In the rows, zero is written as 128.
One turn moves each row of this set onto another row. After a few examples, where does it send each row asked below?
Q246: [127 145 126 141 136  83 127 105 110 124 139 111 136 117 136 102 140 141
 137 111 155 134 149 119 121]
Q832: [115  88 135 117 146  82 106 135 124 132 118 151  82 152 127 114 160 120
 131  97 132 127 136 104  96]
Q899: [103 111 140  91 142 137 125 117 133 115 113 147  56 159 144 135 125 133
 117 105 114 125 128 121 105]
Q8: [ 94 139 135  85 121 146 135 140 125 103 122 153  68 148 146 112 133 132
 130 128 110 113 124 108 102]
Q750: [122 121 139 150 146  78 109 133 159 133 137 145 106 127 134 109 151 151
 166 126 137 126 152 129 117]
Q652: [139 111 158 147 121  98 107 144 140 133 143 149 122 123 143 117 154 134
 142 112 143 166 141 117 117]
Q282: [109 140 111 115 135 105 119 107 138 111 153 146 111  93  95  88 135 148
  87 104 119 126 132 122 102]
Q730: [105 164 151 118 127 140 131 138 158 116 122 148 102 131 133 107 135 140
 158 144 117 106 145 145 128]
Q337: [114 165 126 118 127 140 123 100 147 113 129 105 130 121 133 121 121 142
 130 106 133 125 162 144 124]
Q926: [115 109 141 104 122 109 104 149 119 119 140 158  88 138 157 113 158 126
 117  82 129 161 131  93  99]
Q43: [110 144 143 124 142 134 128 116 167 116 132 141  80 135 151 130 116 165
 151 134 119 124 143 146 126]
Q745: [100 114 133 126 115 120 138  86 129 117 145 142 109  98 106  93 125 130
  90 111 133 126 119 148 115]
Q827: [106 146 102  90 109 149 115 108 129 105 106 133  88 129 125 123 120 118
 114  96 144 131 139 129  94]
Q447: [114  98 145 112 123 104 124 148 100 121 126 140  95 148 131 110 161 124
 129 126 119 123 125  85  93]
Q990: [134 158 166 130 134 133 123 130 162 127 129 160 109 127 145 122 126 136
 141 118 136 154 141 149 142]
Q402: [120 126 103 114 118  92 119 113  91 115 117 139  94 126 128 103 139 116
 120 101 166 140 127 104  91]
Q828: [108 129 123 111 135 108 138  94 141 118 149 152 115 107  97  85 123 121
  84 103 132 118 127 128 113]
Q774: [126 122 160 145 130  97 120 146 133 134 125 134 129 131 118 105 163 131
 157 142 126 117 145 122 118]
Q920: [101 125 122 131 114 117 119  98 125 110 148 137 105  85 104  96 136 157
  93 112 120 134 124 141 103]
Q391: [109 156 148  86 136 144 120 135 140 112 126 169  74 143 159 117 130 128
 116  89 121 149 132 125 125]

Q337 -> Q827
Q8 -> Q447
Q926 -> Q652
Now these:
Q920 -> Q745
Q899 -> Q832

One turn moves each row of this set onto another row. After a few examples, where does it send each row asked below?
Q298: [113 117 111 119 104 166 128 157 138 136 150 135 118 129 121 129 174]
Q127: [132 115 178 101 131 117 113 137 129 136 122 135 105 111 153 127 141]
Q466: [130 108 170 103 121 152 134 144 128 125 120 152 118 116 159 133 195]
Q237: [143 141 140  96 119 105 115 121 111 108 101 134 117 149 162 157 171]
Q389: [145 121 147 110 109 140 117 151 122 102 173 130 142 119 128 146 166]
Q600: [121 155 121 118 143 118 117 123 100 115 134 111 140 150 141 112 174]
Q540: [132 146 107 121 109 123 106 139 138  90 149 114 121 167 142 126 157]
Q203: [142 131 108  99 125 147 117 127 123 122 118 169 143 126 146 129 192]
Q586: [120 127 153  91  66 166 123 147 123 121 124 136 109 116 156 126 168]
Q564: [121 125 111  97 115 145 119 139 131 113 119 150 133  86 176 103 179]
Q585: [119 126 137 107 117 114 125 144 127 105 126  73 120 124 150 125 135]
Q158: [110 123 133 111 111 137 120 147 152 145 127 139  85 136 172 104 141]
Q650: [ 95 138 122 115  97 144 103 116 129 133 122 126 130 134 169 115 203]
Q501: [135 134  95 105 110 132 104 126 157 134 154 132 129 140 164 102 151]
Q474: [145 145 151  94 112 140 137 153  94 103 135 121 119 132 127 124 137]
Q211: [114 110 126 112 105 155 124 165 132 115 138 113 120  90 137 107 146]
Q962: [157 127 140  95 130 114  98 116 135 126 151 129 151 116 144 125 151]
Q592: [125 140 122  92 125 103 121 119 126 105 107 111 133 119 190 121 168]
Q62: [114 126 143 115  98 124 124 150 126 123 134  99  92 151 136 158 152]
Q105: [118 132 130 116 120 135 124 133 144 114  97 134  97 163 172 113 186]

Q127 -> Q158
Q650 -> Q600
Now these:
Q105 -> Q540
Q592 -> Q585
Q298 -> Q203

One turn moves each row of this set onto another row. After a few examples, where does it send each row asked below?
Q189: [121 130 144 116 126 147  85 132 113 116 124 121 137  96 143 111 103 121
 148 145]
Q733: [136 153 127 153 122 107 128 137 136  94 137 158 129 151 140 136 128 114
 126 124]
Q700: [127 115 124 121  92 141 114 139 130  95 128 125 142 122 137  93 123 152
 143 147]
Q160: [123 105 157 100  96 106 124 122 150 108 143 117 128 137 147 125 142 112
 147 142]
Q849: [136 170 146 136 118 135 104 145 130 112 143 100 133 118 123 137 104 123
 150 146]
Q98: [157 133 152 150 114 110 135 113 101 141 138 142 154 131 153 143 147 125
 119 127]
Q692: [142 100 141 113 113 151  93 139 149 110 122 113 146 149 134 103 128 120
 130 130]
Q550: [118 107 133 113 124 125 122 126 122 103 132 154 136 111 166  93 111 118
 129 126]
Q328: [150 146 163 109 124 122 110 114 135 147 101 126 139 122 109 144 135 135
 156 155]
Q770: [118 154 149 120 138 137 121 147 114 103 124 167 153 136 144 128 118 118
 152 141]
Q807: [146 153 140 165 125 131  86 140 124 139 129 116 143 111 111 130 117 144
 126 122]
Q673: [127 141 125 107 157 138 108 149 109 131 156 148 146 156 151 115 116 132
 119 137]
Q861: [121 119 110 108 108 122 149 156 133 160 153 119 158 141 137 124 111 140
 124 122]
Q234: [134 149 140 161 123 117  95 123 142 148 131 120 143 166 127 136 141 131
 132 132]
Q258: [135 116 132 126 106 102 125 144 130 131 168 129 114 116 132 101 106 119
 108 101]
Q934: [156 142 139 153 113 119 152 142 136 127 137 158 154 153 127 108 130 124
 149 133]
Q227: [125 112 113 126 145 127 155 158 125 124 139 130 147 108  89 123 129 145
 137 136]
Q384: [112 140 114 103 150 127 116 173 147 144 149 140 150 138 121 128 107 136
 140 128]
Q102: [151 145 128 120 109 118 134 140 117 161 101 139 167 132 119 112 134 112
 116 143]
Q543: [111 121 136 120 123  93 138 139 122 141 168 118 130  88 131 133 115 152
 135 136]
Q689: [144 141 134 133 133 148 103 116 114 134 147 124 152 124 123 122 164 129
 122  91]
Q398: [126 115 131 118 130 112  89 132 143 122 130 125 107 141 101 118 148  94
 130 136]
Q902: [151 103 161 111 113 128 123  96 129 118 124 123 133 104 126 120 147 156
 131 116]
Q85: [136 148 143 157 110 127 119 122 119  99 122 144 136  98 142 128 116 112
 152 127]
Q525: [138  95 129  87 136 109 112 123 125 149 125 127 110 102 120 142 118 125
 116 129]
Q356: [130 116 161 145 115 129 107 126 147 113 148  87 129 151 121 125 130 137
 128 127]
Q729: [155 121 162 116 114 128 137 106 128 116 120 120 114 116 107 106 160 138
 129 129]
Q635: [142 139 134 129 138 106 144 121 125 135 137 162 124 116 106 162 145 140
 151 119]
Q191: [123 112 122 108 140 120 135 146 127 147 120 144 171 136 141 140 132 144
 141 166]
Q963: [134 133 111 147 121 124 131 143 114 164 154 147 148 161 126 132 139 140
 137 126]
Q598: [116 148 161 100 124 100 141 131 157 125 153 108 139 118 120  96 124 126
 123 118]
Q286: [114  98 132 119  97 111 126 155 140 127 143  97 126 132 116 121 107 141
 112 132]
Q94: [121 129 146 125 131 127  72 131 119 127 136 115 133 126 129 168 146 130
 130 131]
Q610: [119 141 128 124 155 117 124 143 109 128 146 152 132 104 151 130  91 106
 129 126]
Q985: [131 121 126  92 134 116 117 127 136 144 115 110 113  90 107 129 131 136
 105 120]
Q423: [141 121 133  67 139 134 155 131 131 143 132 138 132 135 124 116 147 124
 127 126]
Q548: [132 131 153  67 135 112 145 125 130 146 141 155 140 138 137 133 134 134
 131 119]
Q435: [144 159 144 107 149 135 118 120 146 144 106 121 136 126 104 141 154 130
 146 140]
Q116: [140 152 127 121 135 103 147 125 118 148 132 159 114 115 104 134 154 135
 124 114]
Q552: [141 121  98 132 121 115 120 130 124 142 143 123 133 103 158 106  97 121
 111 131]

Q191 -> Q94
Q700 -> Q673
Q902 -> Q548
Now these:
Q286 -> Q963
Q985 -> Q116
Q598 -> Q102
Q807 -> Q258
Q85 -> Q550

